The rows of A fall into a few groups, and each row is roughly a mix of its group's hidden directions.
A, 118 rows:
[[-53   3  10   2 -41 -45  25  28  19 -10  27]
 [-18  19  44  56  -8   8 -42 -13   4 -25  25]
 [ 51  13   8  16 -57  33  18   8  18  11 -30]
 [-28 -75  16 -19   6   2  -6  30  12  21  26]
 [ -1  13   5  45  25   2   2 -25 -38 -58  29]
 [ 44   5  -5  20  14 -20  50   5  29 -39 -37]
 [-12 -27  -9 -36  -4  38 -11  29  49  40 -21]
 [-45 -29  16   3  67   5   2 -16 -17  -3  32]
 [-34 -16  38 -17  65  -5  15 -11 -30 -20  14]
 [-57   7  14 -26 -30   2 -28  13  -8  48  29]
 [-12  10 -36  12  -9  -9 -46 -16  54  44   8]
 [-57  11  32  28 -35 -28   0  31  17 -15  24]
 [-48 -24 -24  25  18   4  23  15 -58   2  24]
 [ 47  26  24 -32 -22  -7 -25 -11  52 -10 -27]
 [-28   7 -34  22   4   0 -36 -15  43  53  23]
 [ 46  57 -17   8   8   9  19 -15  -5 -45 -27]
 [ 14  44 -14  33  13  58   6 -34 -21  13  19]
 [-19   1  18  30  -7 -45  12  15 -18 -64  26]
 [-22 -37 -11  -7  11  65  -7   8  19  44  21]
 [-38   1  13 -26 -29 -20   6  18   7  71 -12]
 [-20 -17 -29  21  -2  49  -2  18 -11  13  65]
 [-44 -36  15 -26 -16   4  -3  16  13  66  -3]
 [ 13  -5 -12 -24  -2  46 -45 -10 -38  49  14]
 [-29 -42  -1 -37  -6  23  -2  31  33  50  -9]
 [-27 -54  32   5   8  21  13 -10 -26  37  41]
 [-40 -69  30 -23 -11 -32   4  10  11   9   0]
 [ -8 -57  22 -29  -7 -60  -4  24   3 -11 -12]
 [-34 -26   6 -17  -7  44   6  -1  10  70   2]
 [-12  16 -34 -32 -19  19  -9  30  51  38 -29]
 [-47 -23  25 -11  70  -9  -6 -13 -17  -7  11]
 [  1  -9  24  -4 -11 -75 -11  16   5 -48 -11]
 [ 49  -5 -27 -39  35  29  -5 -26 -16  29 -24]
 [ 47   5 -12 -15  49  17   6 -45  28   1 -32]
 [  1 -17  30  -1  -8 -72 -11   7  -2 -49 -11]
 [-15   1 -18 -47 -26 -19  35 -11  24  57 -14]
 [ 37   1   2  24  34  50 -51 -25  -9 -15   8]
 [ 38   8   7  57  11  16   4  -8  42 -44 -13]
 [  5   1 -49  48 -48  11  24   2  -5  37   1]
 [-22 -26  40 -10  49   5  28   1 -47 -30  -4]
 [ 37 -10 -36 -56  31  -7  34 -11  -4  14 -28]
 [-60 -14 -30  36  24   2 -15 -11   4  37  30]
 [ 67 -13 -39   9  19  34  15  -7  24 -15 -18]
 [  0   1  16   2  -9 -74 -20  25   8 -48  -2]
 [ 12   7  23  43  14 -15  -1  26  -8 -73  13]
 [ 49  25  29 -13 -36  20 -15   2  50   1 -25]
 [-24  -2 -16 -12  -7  59  -2   4  32  60   2]
 [ 64   8  20   7 -31  34   1   2  40  15 -26]
 [-22  31  30   1 -36 -58   3 -28  -8  13 -34]
 [-51  -9  -4 -40 -28 -32   9  26 -35  24  23]
 [-43  -2  -5 -28 -42   8  -6  27   2  62  11]
 [-45  -9 -35  -1  39   1 -33  -6   7  37  43]
 [ -1   2 -50  29 -20  31   4  13   1  39  53]
 [-32  -7  -5 -59   3  -3 -15  -7 -40  52   4]
 [-13 -34 -17  -2  30  73  -6  20  23   5  19]
 [ 52  30  21 -14 -56  18   9   1  31 -18  -9]
 [ 39  25  -3  19   9 -34  -5  -5 -10 -72  -2]
 [-63 -16 -15  35  35 -13 -16 -23  10  35   8]
 [-18  -1  15  -1   3  35 -62   1 -49  21  26]
 [ 49  -9 -31 -46  30  24   1 -14 -27  27 -21]
 [-28 -31 -17  42  17  39  27  12 -35  20  34]
 [ 30   8  10   0 -42 -28   4  17 -11 -27 -67]
 [ -2 -44  -9 -17  11  70  17  -9  15  34   6]
 [-33 -11 -56  22   3   7 -36   9  10  38  38]
 [-43  -8 -14 -31 -43   5   0  26   7  56  16]
 [ 34  11   8  52   7  19   8 -15  56 -24 -26]
 [ 67  -9 -33  11  23  44   3  -6  21 -10 -19]
 [-25 -48   7 -38 -14   8  -6  11  27  55 -23]
 [-21  -4  -8 -44  -7  18 -19 -23 -14  72  -9]
 [-28  -3   7 -18  42 -50 -40 -16  17   7 -40]
 [ 18  29 -35  11 -55   1 -31   7  45  25   6]
 [-25  -1 -35  10  18 -16 -50 -15  44  42  11]
 [-35 -28   4 -21 -14  35  20  -5   9  69   5]
 [  7  -4 -17 -32   0  42 -20 -18   1  70 -18]
 [ 22   9   5  32  21 -25  -2 -14 -30 -72  16]
 [ -9 -66   0 -12  19  54  24 -14  -6  15  17]
 [ 45  44 -28  21  14   7   4 -15  -6 -59  -6]
 [ 57   0 -21  16  20   2  38 -11  40 -31 -27]
 [-47  -6 -24   8  42  -7 -37 -10  19  27  44]
 [ 39  26  -9  16  10 -43  -9  10 -13 -66   3]
 [ -5   5   6 -14  12 -55 -47  -9  31  -6 -50]
 [ 67  14   2   2 -52  12  30  14  -1 -13 -19]
 [-33   5 -15 -48  28 -12 -19  -9  -6 -23  60]
 [-61   4  11 -19 -40  -4 -14  15   5  51  19]
 [ 26  -6  -9  57 -29   7  42   0 -11  29 -39]
 [ 26   7   9  62  -2  18   9  -8  52 -28 -24]
 [ 60 -12 -40   7  17  33  12 -26  35  -5 -15]
 [-19  -7 -12 -12  -5  64  -2   0  33  56   3]
 [ 33 -14 -39 -58  28  -8  34 -10  -6  17 -24]
 [ 17  48 -34  28  12  51  17 -23 -20   6  24]
 [-53  -8  17 -17 -33 -25  -9   7  19  59 -12]
 [-44   3  26 -13 -35 -25  -8   6  13  65  -6]
 [ 41  14  -1  19 -59  44  32  12   5  -3  16]
 [ 39  31  26 -37 -12 -32 -21 -12  40 -23 -27]
 [-53   2  14 -21 -33   6 -28  18 -23  52  20]
 [-61   9  32 -15 -13 -21 -30  14 -37  12  31]
 [  2 -14  41 -11  17   3  43   6 -52 -46 -12]
 [ 45  22 -28  12 -69   5  -4  17  21   7 -13]
 [ 10   7 -21  40 -67  35  29  -5  10  11  14]
 [-15 -79  15 -24  16  21  -5  26  18   9  12]
 [ 42  44 -36  10   7 -18  -3   0   3 -59 -16]
 [-43  -9 -25  -9  17 -17   7  18 -55 -28  43]
 [ 42  14   5  22  28  14  15 -35  49  -4 -44]
 [ 34  13  10  44  17  17  10 -22  56 -18 -36]
 [ 35  19 -31  23  28  12   4  -3  -9 -70  12]
 [-59   0  19 -16 -29  -2 -29  15 -32  41  24]
 [-38 -69  26 -17   3   3 -10  24  10  29  18]
 [-22 -28  31 -11  48   4  34  -5 -49 -30   8]
 [ 66  -9 -23  13  35   9  14 -14  -7 -46 -15]
 [-30  -3 -42  29  -4  10 -33 -11  36  50  23]
 [ 52  21  14   0 -56   7  27  14  -4 -13 -40]
 [ 26  11  15  35  25  -8   9 -20 -44 -58  23]
 [  8  47   9  32  -8 -46   0 -32 -36 -35  -4]
 [-44 -43   9 -13  -7  12  10   4 -10  65  22]
 [-28 -65   8 -28   0  13  -7  32  27  34  15]
 [  1  11 -30  -2   5 -26 -53 -13  55  37  -5]
 [ 45   7  37  -5 -25   3  38  12 -23 -27 -47]
 [ 10  57   6 -11 -36 -52   7  -5   8   8 -38]
 [ 36   2  28 -43  -1 -21  15  10 -29 -47 -38]]

Here is one row of each group, with its name. Which group are the others in?
[-16   3  24  30  -5 -30  -8  23 -35 -60  34] => <83>
[-13 -29   2 -42 -23   3  -5  23  39  57 -24] => <128>
[-55  -9  -6  -5  54 -41 -33 -14   2  11  -1] => <84>

[ 14  -9 -26  48 -41  12  33  15 -27  27 -36] => <84>
[  4   4  20  24  -3 -65   4 -17 -45 -35  19] => <128>
[-22 -64  15  13  22  35   6 -19 -22   4  40] => <128>
[-40   9  14 -18 -39 -28   4  -9   7  62 -24] => <128>
[-10 -20  39  -8  27   0  41   3 -54 -39 -16] => <84>
[-36 -22 -36   7  16   2  19  12 -54  -9  48] => <84>
[ 32  14  11  43  11  20  12 -17  58  -9 -39] => <83>
[  2   6  23  39  12 -12 -20  12 -19 -69  34] => <83>
